0: [ 54 183  91  91 165 128 128 128 165 146  73  91 165 146 128  91 165 110
 128 110 128 202  91 146]
1: [ 54 165  73 165 128  91  91 146 165 128  73 146 202  91 128 128 165 146
 146  73 146 165 146 128]
2: [202 110 165 128 110 110 183 183 146 165 128 128 128  54 146 146  91 146
  91 183  91 165 128 146]
3: [105 190  90 115 157 144 103 134  91 143 153 124 165 152 140 103 188  57
 116 117  99 140 163 175]
4: [129 125 141 108 100 104 102  79 194  67 151 188  44 187 172 141 194 132
 104 154 164  93 110 146]
5: [128 128 122 128 103 138 153 165 128 127 128  62 134 132 104 195 208 142
  73 159 122  99 160 172]
6: [165 220 110 110  91  91  73 146 110 183 202 165 128 165 110  91  36 110
 146 202 165 165  73 128]
7: [120 128 151 128 116 102 127 159 140  91 122  87 104  73 146 157 134 158
  86 163  88  97 157 195]
8: [ 96 103 116 158 140 133 103 116 146 171  86  87 115 159 110 134 132 177
 141 122 138 177 176  73]
9: [183 128  73 183 146 110  54 165  54 202 146  73 110  91 128  91 128 128
 128 165  73  91 110 110]
10: [110 165  73 146 128  91  91 110 128 128 183 165 220 128 165 128 110 128
 146 146 202 110 128 110]
11: [162  99 105 110  92 127  92 128 104 183 158 170  98 123  85 159 121 111
 116 123 109 157  92  98]
12: [128 202 183  54 165 128 146  54 183 128 128 165 146 110  73 165  73  54
  73 110  91 110 202 165]
13: [102 141 162 165 117 130 151 177 120  86 104 106 129  90  86 164 183 101
 108 144  85  72 164 184]
14: [203  88 151 134 182 135  87 112 146 116 104 139 110 103 189 146 108 104
 146  99 132 177  90 146]
15: [108 110  79 177 146 109  85 127 110 165 151 171 153  98  91 147 177 167
 134  92 166 134  87  66]
16: [146 128 128 165  73 128 202 146 128  73  36 146  36 220 146 128 146 146
  36 146 146 110  54 128]
17: [128  91 110 165  91 146 183 146  36  91  91  91  91 146 128 183 220 128
  18 202 128 128  54 183]
18: [146  91 146 128 146 183  73 128 110 146  91 202 183 128  91 202 165  91
  91  73 128 110 128 110]
19: [140 164 172 117  32 163 171  88 189  85 127 114  38 181 156 100 124 170
  99 135 115 115 147 189]
20: [ 86 172  78 115  98 147 122 196 190  97 135  97 158 109 123 102 164 104
 133  97 152  65 122  86]
21: [ 87  98 121 171 123 104 115 146 133 177 147 153 111 163 103 164 147 152
 164  85  99 152 114  73]
22: [110 146 165 165 146 110 165 165 146  91 128  73 146  73  73 183 220 165
 110 202 110  73 146 202]
23: [ 98 207 116  87 114  79 152  73 172  78  88 172 113 167 111 104 101 105
 127 104 135 138 122 146]
24: [ 91 128 183  73 183 110  73 128 128 165  73  91 165  91 110 165  91 202
 146  91 165 165 110  73]
25: [128 128 110  73 146 110 165 146  91 202 202  91 146 146 128  73   0 110
 146  91  91 165 183 128]
26: [128 146 128  73 128 110 165 110  54 202 202  73 128 165 128 110   0 128
 146 165  73 146 183 128]
27: [ 48 147 170 127 182 109 103 146 152 139  86  92 172  73  66 132 178 169
 127  90 156 139 130  81]
28: [ 66 100  77 167 154 181 134 121 101 128 105 123 183 110 132 115 140 114
 146  66  75 119 141 128]
29: [ 86 169 163  81 146 116 110 115 153 129  97  60 128 123  50 164 159 135
 105 110 112 100 208 144]
30: [116 135 123  97 121  54 122 146  97 195 208 140 154  85  92 109  49 111
 158 110 153  98 201  73]
31: [ 74  92  97 158 122  37 128 169 169 152 128 139 146 115 121 106 183 121
 122  61 141 146 116 146]
32: [152  99  92 165  89 129  92 109 104 127 133 177  89 131 130 140 146 116
 109 111 140 132 115 129]
33: [ 62 169 152 104 140 104  91 110 153 130 121  79 194 104  66 128 175 100
  92  99 105 129 199 151]
34: [128 171 129 145 114 135 171 127 148 114 141 130 151 103 147  98 116 142
 121 123 122  93 158 135]
35: [130 109 110 133 102  99 109 164 133 135 111 166  98 110 140 140 115 132
 123 110 169 153 122 157]
36: [146 146 146 128  54 128 183  73 183  91 146 238  91 146 220 128 128 220
 128 146  73 110 146 202]
37: [150 128 195 111 154 140 145 182 153 153 121 121  99  73  97 117 105 154
 123 133 142 177 115  72]
38: [165 110 110 128 128  73 146 165 110 183 128 183 110  73  91 128 165  91
 110  91  91  91 110  54]
39: [ 73 202 165  54 165  54 110 110  91  91 110  73 146  73  91  91 165  73
 110 110  91  91 183 146]
40: [128 110  54 110 146 165 146 183 128 146 202 110 146 128  91 110  54 110
 183  91 183  73 146 128]
41: [ 93 145  61 128 202 117 182 178  61 153 171 103 182 104 146  30 104 115
 178  78  49  68 145 104]
42: [109 140 147 139  82 145 109 105 134 111 103 139  57 187 163 147 133 154
  86 133 141  92 117 126]
43: [ 74  99 110 158  89  63 134 150 195 139 128 171 101 167 172  74 190 146
 109  80 128 114 110 153]
44: [ 94 127  73  99 121 129 133 116 122 129 112 146 157 116  49 141 116 103
 134  98 146 141 109 139]
45: [202 165 128  91 146 183 128 202 183 128 183 110  73  18 110 146 110 128
  91 146 146 220 146 110]
46: [202  36 146   0 146 146  73  73 165  36 110 146 165 146 255  91 110  54
 238 183 165 146 146  91]
47: [116 128 176 128 133 159 134 141 104 158 116  84  92 141 103 178 142 181
 109 158 164 109 128  87]
48: [177  66  92  77 196 178 113 138 117 143 176  88 130 146 160  68 123  91
 202 135 112 152 129 114]
49: [ 57 152  90 156 219 183 154 165  79 124 182 115 152 135  99 103 132  67
 117  67  97  62 110 223]
50: [146 110 110 202 110 110 220 202 128  36  91 202 128 146  91 165 202 183
  91 165 165 110  73 146]
51: [ 92 145  67 140 146 129 117 134 145 140  86 109 182 110 110 111 158 122
 146 104 128 138 123 134]
52: [202 128 202  91 128 146 165 202 146 146 146 146  73  73 110  91  73 128
 110 146 110 183 128  91]
53: [141 143 164  80 165 115 133  74 170 115 109 158 153  97 112 171 105  67
 112  97 111  97 195 158]
54: [145  79  66 158 146 135 111 141  92 165 153 126  98 111  86 132 170 116
 142  91 103 177  97 111]
55: [105 164 142 122 164 183 148 147  98  91 127  85 139 132 146 135 194  76
 103 156  73 166 124 213]
56: [135 104 152 116 129 135 130  79  80 183 112  65 122 158 134 138  66 168
 178 127 132 202  86  92]
57: [128 128 202 110 146 110 146 128 110 202 128  73  91 146  91 202  91 183
 110 146 165 128 110  91]
58: [165  91  73 110 202 183 146 202  91 165 202  36 110 146 165  18 110  73
 183  54  73 146  54 146]
59: [165  54 110  18 220 202  36  54 202  54 128 146 183 146 238 146 146  91
 183 202 165 146 146  73]
60: [110 146 128 110  54 183 220  91 220  91 146 202  73 128 238 146 110 220
 146 128  91 128 146 220]
61: [ 54 202  73  91 128  73 128 146 110  91  54 165 165 146 128  73  54  91
 146  91 110 165  91 146]
62: [101 156 132  98 121 111  85 116 127 124 153 112 175  98  79 134 194  67
  86  86  92 135 180 151]
63: [ 81 116 111 171 114 112 105 111 116 120 104 157 126 148 124 170 158 206
 108 154 163 140 114  87]
64: [128 110 110 128 146 146 128  73 165 165  54  18 110 183 128 128 146 202
 165 128 183 202 183  73]
65: [110 110 110 110 146  54 128 146 110 202 202 146 128  91  73 128  36  91
 165 110 146  91 220  73]
66: [134 142  87 142 114 152 133 144 160 121 189 148 108 167 104  97  80 129
 164  85 177  73 140 154]
67: [110  73 238 183 128  73 220 165 183 202 146 202 128 146 110 146  91 128
  91 165  73 183 128 146]
68: [ 91 165 202 183  54 220 202 110 255  73 146 183  73 110 128  91 146 165
 165 146 146  91 110 202]
69: [129 128 195 128 133 140 134 134 111 139 116  90  79 109 123 171 116 201
 109 178 131 122 147 106]
70: [163 152 102  98 166 170 147 195 151 128 170 103 112  57 123 127 103 122
 124 127 140 181 146 116]
71: [176 135 178 132 117 102 205 103 128  90  98 132 154  66 140 109  98 157
  68 162  86 164 113 164]
72: [110 110 165 220 128  91 165 165 146 146 146 220 128 110 110 220 128 128
 110 220  91 128 183 110]
73: [109 146 122  73 123  86  91 165  79 145 144 115 189  79 133  90  97 146
 145 103 152  74 132  81]
74: [202  54 183   0 165 110  36   0 183  18 202 220 220  91 202  91 128  91
 255 165 165 165 202  54]
75: [202 128 128 128  73 165 202 183  54 146  54 128  36 220 165  91 128 128
  73 183 110 110   0 146]
76: [128 183 110 128 110  91 128 128 110 183 165 165 165 146 128 128 110 128
 110 165 165 128  91 110]
77: [ 96  77  90 191 153 198 110  90 101 152  99  80 128 133  90  96 126 131
 134 102  93 151 169  92]
78: [ 96 130 129 139 111 127 151 133  75  91 111  85 136 127 109 164 220 102
  37 156 109 122 119 183]
79: [102 189 114 176 106 115 178 105 162 111 153 181  82 163 111  72 163 152
 141 115 131  48 117 151]
80: [109 154 154 131  87 110 157 104 134  62  98 132 128 110 137 135 134 145
  37  86  85  90 142 135]
81: [104 128 116 140 134  99 128 151 153 129  85 101  91 129 133 140 141 171
 116 123 195 159 154 151]
82: [ 73 165  54 146 146 110  91 128 165 146  73 128 202 110 110  91 165 128
 146  91 128 183 110 128]
83: [146  91 146 165 202 128  73 110 146 128  91 128 165 128 202 146 128 110
 110 146 183  91 128 146]
84: [182 128 169 124 109 121 152 176 133 114 133 153  86 118 129 104 112 134
  84 133 123 144 115 104]
85: [202 110 165 165  91 128 255 110 128 110  91 165 128  73 146 128  91 183
  36 220  73 183  54 183]
86: [122 128 148  99 146 110 145 146  91 195 176  91 114 153 122 125  20 135
 140 117 104 158 177 102]

[128  91 128 110 183 202  54 128 110 128  73 128 128 128 202 146 128  73
  91 183 146 128 128 110] 83 14 32
[202 128  73 202 146 128 110 146  36 202 146  91  91 128 146  36  73 110
 183 183  36 146 146 128] 9 48 26
[ 98 139 182 183  74 175 169 110 198 118 121 164  99 123 128 117 133 165
 171 146 153 143 110 143] 68 34 79
[155  79  86 142  92 127  79 134 111 183 145 170  98 123  91 166 153 117
 123 129 141 177 105  72] 11 32 54
[153 135 129 195 116 129 201 189 134  49 111 169 115 108  98 152 163 177
 117 178 145 142  79 159] 50 84 35
[128  91 146 165 165 238 110 110 110 146  54 146 165 146 128 202 146  91
  73 128 146  54 128 110] 18 83 47
[100 151 151  79 121  99  98 152 103 117 134 142 151  98  98  92 157  67
 105  92 104 124 145 163] 62 3 39
[169  74 151  51 158 116  55   0 183  69 150 175 201 104 163  98 115 124
 218 145 165 178 182  54] 74 46 59
[128 128 128 183  54 110 183  91 128  36  91 165 128 110 202 110 128 165
  18  73  91 110 110 110] 80 71 34
[ 54  91 146 165 110  91 128 146 146 183 128 146  91 202 110 183 128 165
 183  91  73 165 146  73] 21 8 63
[182  68 166  20 108 146 112  66 178  55 116 159 113 192 237  72  97  87
 187 151 152 133 133 124] 46 59 14
[182 122 147 133 102 122 160 163 147 133 164 166  74 143  94 127 115 130
 115 145 103 157 122 154] 84 35 11
[152 130 111 166  78 140 141 121 148 103 134 196 113 130  91 151 178 105
 140  92 147 102 103 112] 32 35 44
[ 93 138  60 115  86  91 114 152 139 128 159 154 170 114 127 123 147  79
 122 122 123  63 116  61] 20 73 10
[128  91 183 110 146 128  73 128 110 165  91  73 146 110 128 146 128 238
 146 128 165 202  91  91] 24 56 8
[124 122 103 104 127 116 110 109 165 147 113  79  92 132 111 111 175 132
 110 146 146 164 157 157] 81 8 51
[128 122 208  97 166 123 121 128 110 202 115  86  98 140 104 189  91 196
 116 127 158 134 123  85] 57 47 69
[183  36 183 128 202 110  54  73 146 110  91 165 110 110 202 146 146  91
 146  73 165 183 110 146] 14 83 35
[ 97 140 142 153  63 121 133  93 157 117 134 151  37 206 181 161 169 159
  92 134 141  80 135 113] 42 4 19
[146 110 128  91 146 165  91 128  91 165  91 165 165 110  91 183 146  91
  91 110 146 128 128 128] 18 44 11
[128 238  91 165 128 110  36 128 165  91 238 165 128 165 110 110  36 110
 128 238 183 146  91 110] 6 76 10
[ 36 146  73  73 146 110 146 110 128 110  73 146 183 110  36 128 110 110
 128  91 146 128 128 165] 44 51 82
[202 128  73 146 128  91 110 128  36 238 146 146 110 110 128  54  73 110
 183 202  54 146 165 110] 9 26 86
[132 105  86 152 140 110 104 134  99 152 121 145 124  98 105 152 170 123
 123  85 123 183 116 104] 54 15 32
[153  91 127 158 163 134  92 123 133 122 104 147 165 115 163 159 141  97
 123 121 164 104 122 121] 83 14 32
[139 101 122 102 158  85 129  97 146  91  60 146 165  92 151 151 120  85
 170  79 133 112 164 146] 53 51 14
[126 135  97 128 109  79 146 165 129 164 134 164 135  99 111 122 152  85
 116 104  98  65 110  54] 38 11 20
[110 165  91 165 146 110  91  91 128 128 183 165 220 128 165 110 146 128
 128 165 183  73  73  91] 10 76 15
[128 238 110 146 128 128  73 110 128 110 202 165 128 183 146  91  36  91
 128 220 165 146  54 128] 6 76 10
[ 54 110 146 128 128 110 146 128 110 183 146 128 110 183 110 165 146 183
 146 110  91 146 128 146] 21 8 63
[127  99 166 121 207 110  86 128 152 129  73  97 165 110 169 153 145 135
 104 133 177 124 122 121] 83 81 14
[ 85 153 195  60 177 110 129 134 122 145  92  79 158 116  90 152  90 151
 122  97 132 157 110 105] 24 27 57
[146  73 146 146 220 110  73 128 165 110  73 110 165 110 202 146 165 110
  91 146 183  91 128 146] 83 14 81
[125  93 157 142 226 159  92 129 121 115 106 128 141 133 180 122 129  78
 115 114 145  84 110 192] 83 14 55
[110  91 165 110 110 110  91  73  54 183  73  91 128 165 128 183  73 220
 165 146 165 202  73  73] 56 24 57
[165  73 165  36 165 128  54   0 165  36 165 183 220  73 202 110 146  91
 238 128 165 165 220  73] 74 46 59
[165 165 110 110  73 110 110  91 146 165 183 110  91 146 110  91  54 110
 202 255 165 128  73 165] 6 76 66
[128 165 110 165 146 110 165 146 110 146 128  91 183 110 128  91 110 110
 146 110 128  54 165 110] 34 51 73
[165 128  91 128 110 128 183 110 110 146 128 110 146  91  73 165 128  91
 165  73 146  73  91  91] 44 38 51
[165  73  73 165 146 110  91 128  73 165 146 165  91  91  73 165 183 110
 110  91 110 183 110  91] 54 11 32
[ 73 146  91 128  91 128 128 183 183 110 110 110 165 128 110 128 183  91
 146 110 165  91 128  73] 20 51 1
[114 117 140 115 146 157 105 115 123 133 104 189 183 115  78 182 139  85
  98  66 134 116 141 129] 18 44 53
